A: [ 91 108 100 142 142  85 141 179 160]
S: [178 170 156 168 148 149 159 130 160]
E: [137 181  89 118 159  93 155 166 110]
J: [144  87  92 164 167  97 166 159 132]
P: [130 112 104 129 141  82  94 126 139]
G: [137  90 144 160 117 150 172 155 112]
Z: [ 95 119 110 125 161 106 177 123  87]
step -1: [ 89 118] => [ 88 117]
S => [178 170 156 168 148 149 159 130 160]
step -1: [137  90 144] => [136  89 143]
all A: [179] => 7

C: [ 97 164 165 160  84 120 165 171 109 119 158  83  84 155 141  85 165 148
 107 127 136  96 130 123 109 166  92 168 157  97 116  84 101 153 156 103
  96  98 171 102  99 139 102 153 155]
B: [105 139 128 101 117  97 140 112 106  99 110 114 118 101 101 125 139 106
  99  96 105 114  92  98 104 140 104 102 119 106 118  93 139 110 123 140
 139 138  99 139 137 121 139 110 103]
Q: [140 124 106  80 139  78 126 138 147  79  88 134 137  87 147 145 125 151
 140 143 151 147  76  77  87 124 135 138 139  89 107  76 124 130 140 126
 121 121 140 125 122 125 125 130 141]
V: [119 133 135 111 110 147 134 155 127 113 132 109 108 134 147 110 134 146
 127 140 144 117 121 115 106 147 116 121 111 105  96 119 133 109 106 134
 136 131 127 134 133 147 134 109 156]
T: [130 139 129  97 119  99 141 159 140  98 119 116 118 120 155 122 140 157
 136 148 155 132 103  99  97 139 125 130 119  99  99 102 139 115 117 141
 137 137 136 140 137 106 140 115 159]
X: [110 145 145 114  99 116 147 157 119 115 139  98  99 138 141 100 146 141
 117 131 138 110 123 118 110 146 106 111  99 112  99 121 145  98  98 147
 146 143 117 146 144  94 146  98 153]
K: [166 116 108 109 145 114 117 164 174 112 111 144 144 122 183 142 117 181
 174 183 182 161 119 112 114 113 161 167 142 114 116 116 116 145 139 117
 111 114 174 117 115 128 117 145 176]
N: [ 97 164 165 117  84 120 165 171 109 119 158  83 134 155 141  85 165 141
 107 127 136  96 130 123 109 166  92 168 157  84 116  72 101 153 156 103
  96  98 171 102  99 122 102 153 155]
L: [ 84 161 170 138  82 139 161 144  88 138 167  83  84 160 110  84 161 110
  88 100 106  84 145 142 128 164  83  84  84 129 107 144 161  83  83 161
 166 160  88 161 160  89 161  83 131]
M: [ 94 145 161 154  93 156 144 133  94 155 168  96  94 165 109  91 144 107
  97  90 104  90 161 159 144 148  96  96  95 143 120 161 145  98  92 144
 150 146  97 144 146 102 144  98 125]
W: [ 97 164 165 117  84 120 165 171 109 119 158  83  84 155 141  85 165 141
 107 127 136  96 130 123 109 166  92  98  84 110  89 128 164  83  82 165
 166 162 107 165 163  79 165  83 162]
diff Q: [140 124 106  80 139  78 126 138 147  79  88 134 137  87 147 145 125 151
 139 143 151 147  76  77  87 124 135 138 139  89 107  76 124 130 140 126
 121 121 140 125 122 125 125 130 141] => 18, [140]
diff V: [119 133 135 111 110 147 134 155 127 113 132 109 108 134 147 110 134 146
 127 140 144 117 121 115 106 147 116 121 111 105  96 119 133 109 106 134
 135 131 127 134 133 147 134 109 156] => 36, [136]
all V: [147] => 5 14 25 41
diff B: [105 139 128 100 117  97 140 112 106  99 110 114 118 101 101 125 139 106
  99  96 105 114  92  98 104 140 104 102 119 106 118  93 139 110 123 140
 139 138  99 139 137 121 139 110 103] => 3, [101]
step -1: [105 139 128] => [104 138 127]
all M: [161] => 2 22 31

U: [ 90 138 112 142 119  89 141 109 156 163  90 110  98 104 155 144 103 131
 120 114 144  88 151 142 115 146 152 156 132 124 124 101 156 156 119 120
 124 111  93 148 135  96 152 163 141 130]
R: [ 90 138 112 142 119  89 141 109 156 163  90 110  98 104 155 144 103 131
 120 114 144  88 151 142 115 146 152 156 132 124 124 101 156 116 119 120
 124 111  93 148 135  96 152 163 141 130]
Y: [175 121 140  97 145 178  99 144  79  84 175 147 162 156  82 117 156 114
 132 141  94 179 107 116 138  91  95  99 112 124 124 159  80  80 147 130
 124 143 169 107 108 169  84  84 120 115]
step -1: [142 115] => [141 114]
tags:
[94] -> J953
[141] -> J958
[144] -> J947
[143] -> J536
[95] -> J150
key Y 20:  => J953
U => [ 90 138 112 142 119  89 141 109 156 163  90 110  98 104 155 144 103 131
 120 114 144  88 151 142 115 146 152 156 132 124 124 101 156 156 119 120
 124 111  93 148 135  96 152 163 141 130]
diff Y: [175 121 140  97 145 178  99 144  79  84 175 147 162 156  82 117 156 114
 132 141  95 179 107 116 138  91  95  99 112 124 124 159  80  80 147 130
 124 143 169 107 108 169  84  84 120 115] => 20, [94]
Y => [175 121 140  97 145 178  99 144  79  84 175 147 162 156  82 117 156 114
 132 141  94 179 107 116 138  91  95  99 112 124 124 159  80  80 147 130
 124 143 169 107 108 169  84  84 120 115]
diff Y: [174 121 140  97 145 178  99 144  79  84 175 147 162 156  82 117 156 114
 132 141  94 179 107 116 138  91  95  99 112 124 124 159  80  80 147 130
 124 143 169 107 108 169  84  84 120 115] => 0, [175]
[175 121 140  97 145 178  99 144  79  84 175 147 162 156  82 117 156 114
 132 141  94 179 107 116 138  91  95  99 112 124 124 159  80  80 147 130
 124 143 169 107 108 169  84  84 120 115] => Y

ribu: [140 118 146 129 144 157 126 132 111 164 147 136 154 139 112 106 119 109
 112 130 142 148 139 150 163 136 139 123 110 104 119 110 115 122 128 163
 120 133 120 173 138]
feli: [106 133 162 167 126 106 137 128  86 120 120 142 148 114 136  75 145 131
 146 107 143 160 106 106 151 119 130 127 120 103 106 125 129  86  78 159
 154 129 114 125 137]
luri: [129 148 133 129 120 161 117 133 116 144 131 114 104  99 128 161 129 138
 147 149 130 142 127 109 114 135 130 128 142 138 117 131 123 137  85 121
 130 122  83 117 140]
daban: [157 147 123 138 109 131 122 126 112 110 117 127 137 130 139  80 100 116
 145 137 104 107 126 122  98 134 130 119 105 123 129 134 141 129 186 130
 136 111 145 135 142]
daban => [157 147 123 138 109 131 122 126 112 110 117 127 137 130 139  80 100 116
 145 137 104 107 126 122  98 134 130 119 105 123 129 134 141 129 186 130
 136 111 145 135 142]
step -1: [75] => [74]
diff ribu: [140 118 146 129 144 157 126 132 111 164 147 136 154 139 112 106 119 109
 112 130 142 148 139 150 163 136 139 123 110 104 119 110 115 123 128 163
 120 133 120 173 138] => 33, [122]
all feli: [106] => 0 5 22 23 30
luri => [129 148 133 129 120 161 117 133 116 144 131 114 104  99 128 161 129 138
 147 149 130 142 127 109 114 135 130 128 142 138 117 131 123 137  85 121
 130 122  83 117 140]

Momu: [116 122  85 105]
seru: [187  86 114  84]
mabi: [128 129 174 127]
Safuf: [128 129 128 127]
fole: [118 121 115 129]
key -> tag
[129] -> J825
[175] -> J381
[174] -> J327
[84] -> J344
[85] -> J727
[128] -> J348
[114] -> J560
[115] -> J921
key fole 2:  => J921
diff fole: [118 122 115 129] => 1, [121]

dov: [124 142 181 160]
pilu: [129 125 135 148]
gabi: [118 127 156 126]
dupu: [116 123 168 141]
podif: [116 138 168 141]
foli: [138 119 175 167]
gufo: [129 125 130 138]
kodor: [129 159 111 159]
Tam: [119 119 125 127]
bera: [136 122 111 159]
demu: [119 129 129 131]
Zize: [164 171 137 153]
pilu => [129 125 135 148]
step +1: [175] => [176]
step -1: [136] => [135]
dupu => [116 123 168 141]
all kodor: [159] => 1 3
diff bera: [135 122 111 159] => 0, [136]

dogog: [ 92 105 154 103 146  87 100  95  95 108 133  89  77 166 168 103 100 129
 148 121 135 113 133 100 164  92 140 146 129 168 119 120 164 141  93 123
 169  97 104 145 130 104  98 112 140 123  90 105 107 115 150]
gido: [139 171 131 172 128 161 127 137 137 119 147 169 152  91  90 171 146 151
  92 156 146 168 146 128  91 141  96 133 151  90 109 158  91 140 145 158
 106 149 123 138 150 123 152 115  96 158 168 171 168 112 118]
rugo: [150 180 120 181 115 173 132 149 149 123 140 183 147  81  77 182 162 146
  87 154 138 172 139 135  76 149  94 122 146  77 110 156  87 137 147 157
 111 154 120 136 148 121 157 112  96 157 167 174 167 110 112]
nuf: [137 107 116 108 120 123 141 138 138 146 112 117 110 144 143 109 131 110
 151 110 112 106 112 142 144 135 151 117 110 143 149 109 144 114 134 108
 131 130 144 114 133 111  98 118 137 127  98 108 112 121 152]
bipa: [107 149 162 148 161 127 106 102 102 100 163 129 163 120 129 141 104 164
 105 162 164 127 163 103 131 113 100 163 163 129  98 162 131 164 104 162
 136 106 101 164 163 100 109 100 101 162 136 149 154  98 156]
duk: [144 167 120 168 115 161 129 144 144 123 134 170 139  92  88 169 156 139
  97 145 133 160 133 132  87 142 103 120 139  88 114 147  87 127 153 147
 105 158 128 126 137 129 161 119 102 147 167 167 161 117 106]
sab: [150 180 120 181 115 173 132 149 149 123 140 183 147  81  77 182 162 146
  87 154 138 172 139 135  76 149  94 122 146  77 110 156  76 131 160 156
  97 166 129 129 144 130 156 118  93 156 180 180 173 114 104]
falel: [114 107 116 108 120 114 141 138 138 146 112 117 110 144 143 109 131 110
 151 110 114 106 112 142 144 135 151 117 110 143 149 109 128 114 134 108
 131 130 144 114 110 145 127 147 152 108 116 107 108 148 126]
furuf: [112 184 161 183 152 149  99 108 108  89 173 162 177  90  95 180 126 177
  75 179 172 187 172  98  94 117  74 160 177  95  79 180  94 168 120 183
 122 129  93 167 176  93 135  85  74 183 165 184 183  82 137]
nuf => [137 107 116 108 120 123 141 138 138 146 112 117 110 144 143 109 131 110
 151 110 112 106 112 142 144 135 151 117 110 143 149 109 144 114 134 108
 131 130 144 114 133 111  98 118 137 127  98 108 112 121 152]
furuf => [112 184 161 183 152 149  99 108 108  89 173 162 177  90  95 180 126 177
  75 179 172 187 172  98  94 117  74 160 177  95  79 180  94 168 120 183
 122 129  93 167 176  93 135  85  74 183 165 184 183  82 137]
tags:
[162] -> J949
[111] -> J463
[176] -> J168
[144] -> J464
[114] -> J578
[143] -> J557
[115] -> J216
[110] -> J378
[163] -> J486
key falel 40:  => J378
all sab: [76] => 24 32
all bipa: [127] => 5 21
[114 107 116 108 120 114 141 138 138 146 112 117 110 144 143 109 131 110
 151 110 114 106 112 142 144 135 151 117 110 143 149 109 128 114 134 108
 131 130 144 114 110 145 127 147 152 108 116 107 108 148 126] => falel
all falel: [114] => 0 5 20 33 39

zatu: [149 187 170 124]
vepu: [120 140 149 148]
dagig: [127 163 142 108]
seb: [127  90  93 118]
tags:
[140] -> J791
[90] -> J286
key seb 1:  => J286
step -1: [187] => [186]

zoti: [133 133 131 135 128 158 131 133 145 132 129 130 130 130 135 133 133 132
 147 133 137 129 130 132 138 133 135 150 145 130 130 148 133 131 131 129
 134 132 131 131 132 155 136 131 139 131 136 132 129 162 133 146 131 130
 138 129 132]
kone: [129 138 129 134 129 150 130 131 145 131 130 130 129 129 144 131 131 138
 161 131 141 131 136 130 137 140 143 144 166 128 129 134 130 131 132 129
 138 131 133 130 128 150 133 137 132 130 130 130 129 161 136 142 131 130
 149 128 141]
Kem: [135 132 132 134 128 158 131 134 143 131 129 130 131 130 133 134 134 130
 142 133 135 129 175 135 138 132 133 150 129 131 130 154 133 130 131 130
 133 132 130 131 135 154 137 129 141 132 139 133 129 159 132 146 131 130
 134 129 130]
Fedo: [133 134 131 135 128 158 131 133 145 132 129 130 130 130 135 134 133 132
 144 133 137 129 169 132 138 133 134 150 145 130 130 148 133 131 131 129
 134 132 131 131 132 155 136 131 139 131 136 132 129 162 133 146 131 130
 138 129 132]
bage: [135 132 132 134 128 158 131 134 142 131 129 130 131 131 132 135 134 130
 141 133 134 129 180 136 138 131 132 150 138 132 130 156 134 130 130 130
 132 132 130 131 136 153 137 129 142 128 140 133 128 157 132 146 131 130
 134 129 130]
leliz: [137 131 132 133 127 155 131 134 139 131 129 129 131 131 130 135 134 128
 137 133 132 129 203 140 136 130 130 148 134 133 129 163 134 129 130 130
 131 131 129 132 139 150 132 128 144 132 144 134 129 152 131 144 129 129
 131 130 129]
Table of tags by key:
[150] -> J413
[135] -> J871
[155] -> J767
[154] -> J681
key zoti 41:  => J767
diff bage: [135 132 132 134 128 158 131 134 142 131 129 130 131 131 132 135 134 130
 141 133 134 129 180 136 138 131 132 150 138 132 130 156 134 130 130 130
 132 133 130 131 136 153 137 129 142 128 140 133 128 157 132 146 131 130
 134 129 130] => 37, [132]
all zoti: [130] => 11 12 13 22 29 30 53
step -1: [135] => [134]
all leliz: [129] => 10 11 21 30 33 38 48 52 53 56
bage => [135 132 132 134 128 158 131 134 142 131 129 130 131 131 132 135 134 130
 141 133 134 129 180 136 138 131 132 150 138 132 130 156 134 130 130 130
 132 132 130 131 136 153 137 129 142 128 140 133 128 157 132 146 131 130
 134 129 130]
kone => [129 138 129 134 129 150 130 131 145 131 130 130 129 129 144 131 131 138
 161 131 141 131 136 130 137 140 143 144 166 128 129 134 130 131 132 129
 138 131 133 130 128 150 133 137 132 130 130 130 129 161 136 142 131 130
 149 128 141]

lozi: [145 123  79 117 145 145 123 146 123]
kise: [132 122  93 119 105 121 126 118 121]
sakiz: [134 121 139 146 112 120 120 158 125]
mezas: [132 175 107 125 110 181 148 141 120]
furu: [134 130 136 115 125 120 124 144 131]
deku: [145 135 123  90 136 130 136 129 129]
Bokom: [141 125  95 133 146 139 125 135 130]
step -1: [144] => [143]
mezas => [132 175 107 125 110 181 148 141 120]
all lozi: [145] => 0 4 5

Demiz: [ 64 113  64 122  65  64  64]
poga: [147 128 157 117 198 147 147]
mugit: [ 84  81 189 115 154 114  73]
goke: [179 138 127 123 148 148  86]
step +1: [154 114] => [155 115]
diff mugit: [ 84  81 189 115 154 115  73] => 5, [114]
goke => [179 138 127 123 148 148  86]
step -1: [189 115 154] => [188 114 153]
all poga: [147] => 0 5 6
all Demiz: [64] => 0 2 5 6

rup: [103 143 143 182]
Sir: [101 121 169 106]
zamud: [107 116 155 105]
zonu: [113 138 147 143]
funi: [ 88 118 184 116]
Pafi: [107 127 155 136]
pirod: [144 123 109 116]
ninum: [164 116  91  80]
mede: [139 132 116 127]
Mise: [114 110 160  94]
step +1: [ 88 118] => [ 89 119]
step -1: [123] => [122]
Mise => [114 110 160  94]
diff Mise: [114 110 161  94] => 2, [160]
zamud => [107 116 155 105]
key -> tag
[116] -> J425
[117] -> J246
[142] -> J924
[143] -> J579
[144] -> J611
key rup 2:  => J579

vavad: [ 98 104  99 106  91  91 106 160 150  98 174 154  98  95 174  90]
gife: [150 107 156 112 141 141 110  90 114 150  99 174 125 146 102 143]
bibup: [159  96 155  84 152 152  88 123  87 159 147 137  75 156  99 143]
ziput: [ 74 152  71 152  83  83 153 186 178  74 174  99 140  77 188  85]
fiko: [132 160 132 161 140 140 161 132 146 132 116 108 168 132 121 145]
Gine: [176 136 171 129 180 180 132  92  59 176  88 104 118 183  85 161]
sote: [ 82 156  83 163  91  91 160 147 159  82 125  94 160  86 160  91]
key -> tag
[150] -> J386
[159] -> J596
[125] -> J86
[158] -> J64
[174] -> J589
[151] -> J28
key gife 0:  => J386
diff Gine: [176 136 171 129 180 180 132  92  59 176  89 104 118 183  85 161] => 10, [88]
all vavad: [98] => 0 9 12

zogan: [112 131 123 106 109 128]
Zeged: [132 143 126 160 128 140]
ketem: [120 163 102 161 105 150]
pezim: [104 154 112 126  93 147]
Vege: [101 148 109 120  92 143]
zal: [ 76 164  71 120  73 158]
gek: [107 162 102 165 103 155]
dela: [155  96 144 121 144 144]
Table of tags by key:
[112] -> J338
[113] -> J969
[109] -> J211
[128] -> J175
[144] -> J56
[108] -> J683
[110] -> J412
key zogan 4:  => J211
ketem => [120 163 102 161 105 150]
Zeged => [132 143 126 160 128 140]
pezim => [104 154 112 126  93 147]
zal => [ 76 164  71 120  73 158]
all dela: [144] => 2 4 5

Binur: [138 117 128 186 132 116 132 134]
pesus: [147 151 137 121 118 120 123 131]
fopil: [ 88  93 114 151 110 130 126 123]
nilu: [125 135 120 164 123 160 142 126]
Saruk: [112  93 116 130 112 128 126 127]
kan: [128 117 104  96 110 100 122  99]
givu: [121 121 125 123 128 125 121 156]
vomu: [142 137  94 110 139 118 125 157]
all givu: [121] => 0 1 6
Table of tags by key:
[93] -> J82
[135] -> J723
[125] -> J936
key nilu 1:  => J723
[ 88  93 114 151 110 130 126 123] => fopil
vomu => [142 137  94 110 139 118 125 157]
all kan: [122] => 6
[138 117 128 186 132 116 132 134] => Binur
diff givu: [122 121 125 123 128 125 121 156] => 0, [121]

